(in the rows, 128 means zero)
Each path below is one point turned by a fixed rotation once a step. After each direction that follows a path, write how fast that rotation turns it, in deg/step (0 if it stays still).
Each turn is a multiple of 5 degrees from 10 to 175, or 0.
Each row of a path follows its step; steps can be skipped.
Path 1:
step 0: [121 130 124 115 124 124 111 130 130 139 128 124 117 113 139 119 120 124
 127 113 115 136 134 129 132 118 134 118 137 123 126 127 128 133 127 135
 123 134 131 130 128 129 126 124 127 135 120 133 133 127 137 132 132 128
 125 124 128 130]
step 1: [117 126 131 134 124 130 140 125 117 122 134 131 118 128 130 129 134 124
 132 127 129 130 124 136 130 122 128 132 142 135 122 129 124 123 131 122
 131 116 115 131 117 119 124 127 118 120 140 141 129 121 127 129 141 129
 123 124 141 132]
step 2: [139 132 123 129 127 130 140 116 126 130 128 121 119 124 121 128 124 115
 119 130 131 122 121 115 131 132 124 139 125 139 138 126 130 132 127 118
 126 139 129 135 119 127 119 132 132 137 114 127 127 124 136 126 131 116
 128 134 124 127]
step 3: [140 132 120 133 128 130 117 132 122 129 127 134 129 124 137 126 137 138
 127 127 135 121 120 117 126 129 132 126 127 125 145 131 125 124 117 128
 130 126 128 114 138 126 131 123 119 117 132 119 116 132 133 120 135 128
 115 122 131 123]
step 4: [125 137 127 130 125 133 121 121 133 124 133 130 126 131 131 131 126 113
 118 132 130 136 129 130 121 128 129 122 120 109 127 130 127 115 129 123
 120 132 130 130 126 123 138 118 143 125 129 131 121 123 116 130 122 125
 140 113 133 130]
step 7: [125 133 139 129 119 120 122 125 128 130 131 127 130 120 123 130 122 125
 136 130 126 120 135 121 138 151 126 132 126 122 133 127 118 146 126 125
 138 119 123 123 134 125 136 133 128 125 135 127 141 135 124 126 126 133
 135 123 123 125]
step 8: [121 120 125 112 115 113 125 126 134 134 131 131 118 129 140 121 119 129
 132 128 128 126 126 148 127 128 137 130 124 130 130 139 127 124 121 138
 127 127 134 136 125 134 122 138 131 128 124 126 119 130 136 125 126 128
 135 120 125 129]
step 11: [129 125 124 132 124 131 119 118 119 132 133 118 129 125 139 129 134 128
 128 114 135 128 121 124 130 118 124 130 127 129 128 116 117 126 127 143
 124 120 115 126 131 130 140 126 115 124 127 122 121 133 119 118 140 128
 128 131 120 127]
step 12: [127 129 119 135 134 133 134 127 135 127 124 130 124 124 139 126 139 131
 122 129 122 133 129 124 135 132 140 129 119 124 124 131 121 124 131 116
 127 124 130 134 122 116 124 128 142 126 125 133 123 122 121 119 130 121
 146 131 131 146]
step 14: [122 126 123 129 121 127 126 134 129 126 129 137 124 125 124 142 132 131
 121 138 133 112 118 131 122 124 131 135 126 134 131 128 136 117 144 127
 122 127 135 120 129 120 132 126 131 125 136 135 135 137 120 137 133 124
 128 128 137 112]
Speeds:
[125 130 130 128 126 131 127 129 127 126 127 130 128 129 131 129 127 129
 128 125 130 126 127 127 129 128 127 128 128 128 127 130 130 123 131 129
 127 127 126 127 131 128 126 128 128 128 127 132 126 130 127 125 128 130
 126 130 130 129]
135
[129 130 131 129 125 126 128 130 127 129 131 128 128 127 127 128 129 130
 129 130 130 128 125 130 128 127 128 130 130 129 130 131 124 127 127 125
 126 129 128 128 128 127 127 130 130 127 126 130 128 131 131 131 127 126
 128 128 127 127]
60
[129 128 126 129 125 131 129 127 126 128 128 126 128 131 128 128 130 125
 129 128 130 128 126 127 130 129 127 124 127 132 129 128 127 129 130 129
 129 129 129 125 127 126 129 131 127 127 128 126 131 130 129 128 127 129
 128 131 128 127]
85
[128 131 128 129 130 131 127 129 128 128 127 128 130 127 127 128 131 129
 126 128 130 131 129 130 129 125 127 126 130 125 125 127 126 126 126 129
 128 128 127 128 129 131 131 128 128 129 125 124 129 130 127 129 126 129
 130 130 128 130]
60
[129 125 127 129 128 129 128 130 126 128 130 125 127 129 128 127 127 126
 127 125 127 125 126 130 129 126 127 129 130 126 126 128 130 130 127 128
 130 123 128 131 127 128 129 128 132 125 128 129 125 128 129 128 124 127
 130 128 130 130]
100
Path 2:
step 0: [134 127 127 129 139 123 131 126 134 122 114 130 128 139 128 131 129 122
 125 124 110 138 133 127 128 122 117 132 131 130 118 126 117 134 127 125
 127 136 128 136 136 116 120 124 130 124 135 121 126 126 127 132 134 124
 127 123 130 123]
step 1: [139 125 129 132 131 127 119 123 131 123 120 122 119 127 131 131 122 129
 128 130 123 133 130 128 127 129 129 121 132 130 124 143 127 129 136 131
 124 132 136 133 135 118 119 134 139 126 140 132 127 140 129 131 135 130
 137 113 126 128]
step 3: [133 128 129 133 140 112 127 126 125 128 132 136 128 127 137 126 125 123
 132 129 117 124 133 124 136 125 121 131 116 131 123 124 123 129 125 122
 130 128 118 131 137 124 139 121 127 138 126 135 127 143 127 128 132 138
 131 121 131 126]
step 4: [131 128 128 121 137 120 129 124 134 134 121 129 127 136 132 122 134 121
 119 123 121 127 139 130 124 125 124 135 122 131 137 120 139 129 134 136
 124 123 127 133 133 115 130 130 130 137 129 129 133 133 135 128 129 130
 136 111 135 125]
step 6: [128 114 121 129 135 134 134 122 121 124 123 125 116 128 144 132 129 119
 133 129 122 123 131 127 127 133 124 127 131 135 115 123 130 128 132 128
 129 129 138 132 128 130 131 123 132 130 129 139 125 133 120 122 116 132
 130 119 127 137]
step 7: [126 136 116 131 132 127 133 123 119 124 127 133 119 134 140 133 136 134
 128 121 113 127 133 118 130 127 128 123 120 131 124 131 126 119 125 138
 126 137 122 131 123 130 138 130 132 133 133 136 128 131 130 122 124 124
 127 118 135 126]
step 8: [131 126 123 129 141 123 126 125 134 132 116 134 133 130 133 130 139 126
 130 124 130 137 143 121 122 119 124 133 123 129 120 132 117 126 130 134
 123 126 127 136 125 140 131 128 126 128 131 135 122 130 136 134 129 124
 129 119 137 121]
step 10: [137 124 128 130 130 125 129 123 123 134 133 128 127 130 135 129 129 131
 127 134 127 131 129 124 137 130 130 135 132 123 111 135 132 132 129 143
 123 123 128 135 125 117 126 128 135 137 135 143 123 127 131 118 123 125
 136 132 129 140]
step 11: [133 118 125 124 126 120 125 125 122 128 133 137 136 137 139 128 125 116
 133 131 116 130 127 122 138 124 119 139 128 125 118 128 126 112 126 126
 126 129 125 136 125 123 134 128 137 124 131 132 132 130 134 125 125 119
 129 130 134 127]
step 12: [120 122 122 129 130 123 128 123 128 123 126 128 132 124 134 126 128 123
 128 134 117 130 139 130 127 134 123 138 122 122 128 128 124 127 129 132
 124 121 128 136 118 116 132 137 139 124 130 135 128 133 129 140 140 131
 121 116 133 119]
Speeds:
[129 127 125 125 127 130 125 125 128 128 130 129 128 128 128 130 127 128
 130 127 127 128 131 129 126 125 129 128 124 128 128 127 130 127 130 126
 129 127 130 125 130 126 128 130 128 124 128 128 129 132 126 129 126 130
 128 128 126 129]
135
[129 126 127 127 130 128 126 130 127 130 127 126 128 127 126 128 127 125
 130 130 130 127 128 129 128 127 128 130 129 129 129 131 127 126 126 129
 125 124 132 127 129 132 129 126 127 128 128 129 129 131 128 125 127 128
 131 125 125 127]
155
[130 128 132 130 129 129 130 129 129 127 130 126 127 131 127 129 129 130
 131 128 131 127 125 125 125 130 129 128 130 129 124 128 130 128 127 128
 127 128 131 127 127 125 123 128 128 128 129 127 128 130 129 129 125 129
 129 127 129 128]
85
[130 129 127 129 126 129 129 131 129 128 128 128 131 132 127 126 127 126
 130 127 126 130 130 128 130 127 126 127 126 129 129 129 127 127 127 131
 127 129 131 125 128 125 130 128 127 129 126 125 126 129 128 127 129 127
 127 127 133 127]
95
Path 3:
step 0: [119 134 133 118 129 123 122 126 118 129 126 124 119 138 129 128 127 133
 115 125 135 123 125 126 133 127 123 126 121 114 134 135 136 126 140 130
 117 131 128 122 123 120 118 134 138 138 127 137 127 129 142 133 129 123
 132 113 124 129]
step 1: [124 125 131 131 133 120 119 129 141 129 132 139 131 114 141 129 130 134
 128 134 128 128 128 123 134 125 123 123 138 143 128 131 134 125 132 126
 123 129 137 140 126 117 125 128 131 132 128 116 124 135 108 131 128 134
 133 139 124 127]
step 2: [124 120 124 121 124 122 130 121 134 129 134 145 120 131 122 125 119 126
 136 122 118 131 132 137 127 142 129 139 128 129 125 124 132 141 125 125
 141 125 123 125 131 135 134 113 132 122 124 133 130 121 137 134 126 130
 137 126 138 132]
step 3: [125 127 138 124 122 134 138 132 119 140 115 119 130 134 129 121 135 127
 129 133 132 122 127 124 129 133 139 114 124 128 130 132 128 121 138 126
 121 136 131 124 140 131 123 129 131 125 130 129 136 111 130 127 115 131
 124 138 118 133]
step 4: [131 129 121 134 132 122 120 133 121 121 139 126 131 133 139 124 129 131
 121 127 134 134 133 122 131 122 130 130 127 135 132 136 127 144 123 118
 127 136 122 137 124 135 122 140 124 125 146 117 122 139 134 120 130 134
 137 123 131 129]
step 7: [135 128 122 125 130 131 139 120 127 117 125 121 126 121 123 128 117 133
 118 126 132 140 116 111 121 118 133 129 137 132 131 134 118 131 130 119
 126 125 137 125 133 130 116 116 125 124 135 129 124 129 128 120 130 122
 126 131 124 140]
step 11: [124 128 129 133 139 120 133 116 140 131 119 117 124 119 131 129 129 135
 125 121 126 130 132 128 122 136 116 122 130 127 127 127 126 130 129 132
 131 123 120 122 133 126 128 122 145 142 128 119 108 139 126 128 125 129
 123 128 126 117]
step 12: [122 120 133 133 117 121 125 122 132 123 141 137 137 130 130 128 125 123
 140 130 124 136 128 138 131 127 126 125 134 118 129 133 136 128 137 137
 132 132 124 136 120 127 116 122 128 117 119 139 137 121 116 120 127 127
 114 125 129 129]
step 13: [132 124 126 116 128 140 135 130 122 139 121 125 133 130 131 129 113 140
 124 128 141 128 127 130 128 131 131 123 128 128 129 125 128 122 119 119
 133 137 123 129 125 116 133 128 126 128 117 114 137 115 132 132 129 132
 143 127 138 127]
step 14: [118 144 133 135 135 125 125 134 129 121 123 118 117 124 128 116 134 120
 123 130 124 128 131 137 130 136 132 136 129 139 133 130 125 135 136 126
 126 129 128 118 119 131 140 134 132 132 138 117 131 127 125 116 123 131
 120 134 135 133]
Speeds:
[130 130 128 128 129 127 130 127 126 130 126 129 129 124 128 129 130 129
 130 128 126 127 128 127 130 132 129 128 130 127 130 128 125 131 128 128
 132 126 129 125 129 129 128 125 132 126 129 130 129 130 129 128 130 129
 127 131 126 129]
85
[127 127 130 129 129 130 127 126 127 124 126 132 127 127 126 126 129 126
 131 127 126 130 129 129 131 128 127 128 126 125 125 128 129 126 125 129
 130 127 128 127 130 129 125 128 127 127 127 126 129 130 128 128 124 128
 128 129 129 126]
110
[129 131 128 125 127 129 127 129 127 127 129 127 129 128 126 129 129 127
 125 130 129 129 127 125 125 130 126 126 130 127 129 129 131 130 128 131
 126 128 128 127 130 129 127 129 131 127 129 125 127 130 131 128 124 126
 125 130 130 129]
100
[127 126 126 128 128 126 129 127 130 129 131 126 129 128 130 125 127 129
 129 130 131 126 129 131 129 129 128 126 125 128 128 127 131 130 131 129
 129 124 129 127 128 127 125 127 130 128 128 125 131 127 129 126 126 130
 130 129 128 128]
35
[127 128 129 125 126 129 126 128 124 130 128 127 128 126 128 126 127 128
 127 127 130 127 128 125 133 126 126 128 128 129 128 128 124 127 128 126
 126 128 126 124 125 127 126 127 127 129 128 126 128 127 129 125 127 125
 129 129 127 129]
110
Path 4:
step 0: [125 119 126 131 122 121 127 123 127 119 109 134 133 134 120 125 130 130
 134 123 138 115 135 135 131 130 137 127 123 127 130 127 126 140 129 127
 133 128 134 122 130 126 132 129 129 130 123 130 137 132 131 118 132 139
 115 122 129 129]
step 1: [127 120 119 135 136 131 118 133 134 128 133 126 144 139 128 129 130 134
 133 118 134 126 138 135 123 121 139 129 129 131 128 121 117 135 128 129
 123 126 133 120 133 122 125 131 127 127 130 124 136 119 126 125 116 127
 118 134 130 126]
step 2: [123 139 126 139 144 128 124 124 130 125 134 120 135 123 123 134 123 128
 138 117 141 128 125 127 123 144 131 128 135 135 128 132 121 134 125 127
 128 129 125 121 121 130 123 122 134 130 133 128 130 131 117 128 127 129
 117 128 133 128]
step 4: [118 119 127 130 133 119 119 128 131 124 122 124 134 139 125 120 129 132
 137 131 129 119 138 122 126 130 121 123 139 125 124 128 128 134 139 130
 128 120 140 132 129 128 125 132 123 136 133 135 124 134 130 124 132 132
 123 138 130 141]
step 6: [129 115 122 131 134 120 128 129 130 124 129 123 124 130 130 131 130 131
 137 122 138 116 127 130 127 128 134 130 134 135 131 132 125 136 134 130
 139 131 123 115 131 129 135 120 140 125 134 126 140 120 133 129 117 134
 119 131 131 122]
step 8: [131 129 115 132 129 119 118 122 120 126 130 132 144 131 124 135 125 131
 130 121 131 128 138 120 119 134 125 129 130 132 132 140 131 136 126 135
 136 124 130 124 130 132 110 126 128 134 133 138 124 131 124 129 131 128
 124 129 125 134]
step 9: [114 128 123 127 127 128 127 115 123 121 130 129 135 133 129 124 121 121
 122 127 130 104 137 125 127 136 131 126 131 127 133 127 120 134 131 135
 135 130 134 127 131 129 134 126 129 134 125 140 135 134 128 121 129 131
 117 130 134 134]
step 12: [123 127 116 124 132 124 119 128 129 127 125 139 128 130 118 125 132 115
 134 127 142 123 124 131 121 127 134 130 124 130 132 141 125 132 140 130
 129 118 127 126 130 134 120 124 142 129 127 134 127 125 124 124 123 134
 117 131 130 120]
step 13: [126 118 125 132 133 117 115 127 123 117 127 130 137 138 131 125 126 131
 128 121 132 116 132 140 128 133 128 124 133 125 117 136 121 133 131 130
 129 120 128 120 134 134 121 123 121 137 122 126 125 134 122 123 131 135
 127 135 123 127]
step 14: [128 123 123 142 131 135 125 126 130 125 130 132 143 134 129 124 129 127
 126 124 136 128 140 121 121 136 133 128 132 130 128 119 126 128 129 132
 135 134 130 119 136 135 129 124 115 133 135 139 125 130 121 125 127 133
 120 129 142 125]
Speeds:
[128 130 128 128 128 129 128 130 125 126 128 129 126 129 126 128 128 129
 126 128 128 127 133 129 128 128 129 130 128 123 129 126 129 126 129 128
 130 125 131 125 129 130 129 127 125 128 130 127 130 128 127 126 128 130
 129 127 127 132]
80
[130 129 126 128 125 126 125 126 128 128 125 127 127 127 128 128 127 131
 127 124 128 128 128 132 125 129 128 128 127 131 127 127 131 129 127 132
 128 128 128 127 129 127 129 126 128 127 128 126 128 128 128 128 130 128
 133 126 128 129]
140
[129 127 128 128 128 129 130 128 129 126 127 129 128 125 127 129 126 130
 127 129 128 129 130 131 125 126 126 131 128 128 128 127 127 131 130 125
 125 128 128 126 124 127 128 127 131 130 129 126 128 129 130 126 123 127
 128 127 127 126]
70
[128 128 126 127 125 127 126 131 128 128 129 129 127 130 127 129 130 129
 130 127 128 126 128 125 126 127 128 128 129 128 128 129 129 128 127 128
 129 130 126 127 129 130 127 128 128 130 129 125 125 126 130 130 123 124
 129 128 124 130]
160
[129 128 125 128 129 130 132 130 132 127 129 127 130 131 128 128 128 129
 130 128 125 127 127 126 128 129 129 128 129 127 129 126 125 130 127 131
 128 130 129 127 128 130 130 130 129 130 126 128 128 126 129 125 130 131
 131 127 127 126]
80
[130 127 128 127 126 129 131 127 128 127 126 126 128 130 125 125 127 129
 129 125 128 129 130 130 129 126 127 127 132 126 124 129 129 128 125 126
 129 126 129 129 130 128 128 128 125 127 128 127 126 129 132 130 128 128
 127 129 130 124]
110
Path 5:
step 0: [120 128 141 124 131 131 129 137 129 136 118 121 132 123 126 134 121 136
 131 114 124 134 126 121 126 128 130 130 135 131 119 130 125 144 130 135
 135 131 123 133 136 121 135 124 129 135 121 129 136 117 124 121 128 125
 116 119 144 130]
step 1: [140 124 127 128 133 133 128 132 134 128 131 136 124 138 114 131 123 135
 127 125 136 130 141 121 123 120 124 130 133 126 127 120 125 125 121 129
 138 140 131 128 136 133 131 126 118 140 131 149 134 128 137 129 131 134
 127 133 133 128]
step 2: [128 129 130 121 145 126 129 137 136 126 134 137 121 139 139 125 139 134
 125 126 131 130 144 130 124 125 131 135 123 123 122 142 127 134 127 122
 132 127 134 136 124 127 127 125 127 144 125 121 122 124 127 124 123 119
 126 129 118 114]
step 3: [130 124 130 128 125 133 119 132 142 134 120 130 127 109 127 132 134 136
 127 126 122 147 123 120 130 135 136 127 136 134 123 136 120 129 137 136
 135 131 123 123 129 130 131 128 117 136 128 128 118 122 126 126 125 116
 136 125 127 125]
step 6: [133 118 127 131 142 125 131 132 128 120 133 132 127 120 121 137 121 137
 127 120 130 134 126 129 130 130 143 127 133 133 136 139 122 134 130 134
 138 118 130 117 130 127 134 134 125 134 118 122 134 130 131 136 137 114
 129 127 136 138]
step 7: [136 122 133 133 137 131 126 117 133 134 127 134 132 140 134 131 113 120
 132 134 135 136 137 123 120 138 129 134 125 133 127 131 117 124 125 142
 130 133 140 125 125 138 131 143 126 132 136 130 124 128 129 127 133 131
 126 125 119 135]
step 8: [128 139 129 139 129 123 118 128 120 130 121 124 131 136 134 117 128 133
 131 137 133 133 139 138 116 123 134 128 127 119 119 141 133 130 138 132
 128 121 124 127 129 124 141 140 129 132 128 132 123 122 121 130 126 118
 131 131 133 123]
step 12: [132 128 138 126 130 120 123 135 143 132 135 131 135 122 128 136 128 122
 122 125 134 141 120 134 127 118 130 126 122 132 119 135 130 124 126 132
 139 125 134 118 136 122 129 120 130 146 122 136 120 123 132 126 119 123
 132 122 124 138]
step 13: [132 128 135 127 123 126 125 133 132 120 124 139 125 138 138 134 130 128
 137 143 128 132 128 123 124 129 131 142 127 132 123 122 123 129 137 134
 131 152 117 134 135 125 138 124 128 136 133 128 129 126 130 124 131 120
 126 121 121 134]
step 14: [133 127 128 127 119 119 132 138 127 120 121 126 118 126 131 121 134 134
 135 129 127 134 131 137 117 133 134 131 127 125 125 133 128 120 134 118
 139 128 129 125 130 131 115 132 115 133 122 143 135 122 113 123 137 121
 121 129 133 120]
Speeds:
[127 127 127 131 127 128 128 128 127 127 130 127 126 126 126 129 130 133
 131 127 126 128 129 129 127 125 130 126 132 128 130 129 129 126 130 129
 129 130 126 128 129 128 130 128 128 128 132 128 128 129 127 128 131 129
 130 131 129 129]
140
[127 126 129 127 129 128 129 129 127 126 127 127 125 132 131 130 125 128
 128 129 126 128 129 130 125 129 126 124 127 126 126 128 129 130 128 129
 127 129 125 126 125 127 127 125 127 127 132 128 127 129 127 131 127 126
 128 128 128 125]
125
[128 127 128 129 128 127 128 126 127 128 125 129 129 132 127 126 128 125
 130 127 126 129 130 127 131 130 127 127 127 128 131 126 130 127 129 130
 130 133 128 130 131 129 126 129 128 127 129 131 128 126 128 130 130 126
 126 130 128 127]
115
[129 126 126 128 130 134 125 128 128 129 126 126 129 127 128 128 126 128
 127 127 128 125 129 127 129 129 131 131 130 129 130 128 129 129 127 128
 129 128 127 126 127 125 126 130 127 130 128 126 127 129 127 129 129 127
 130 132 126 125]
25
[128 126 130 127 131 128 130 126 128 127 131 127 129 127 127 129 129 128
 129 129 130 130 130 124 130 126 130 128 127 127 128 132 127 125 127 128
 127 126 127 128 127 131 125 129 129 128 130 127 124 128 131 129 127 128
 128 127 129 125]
80
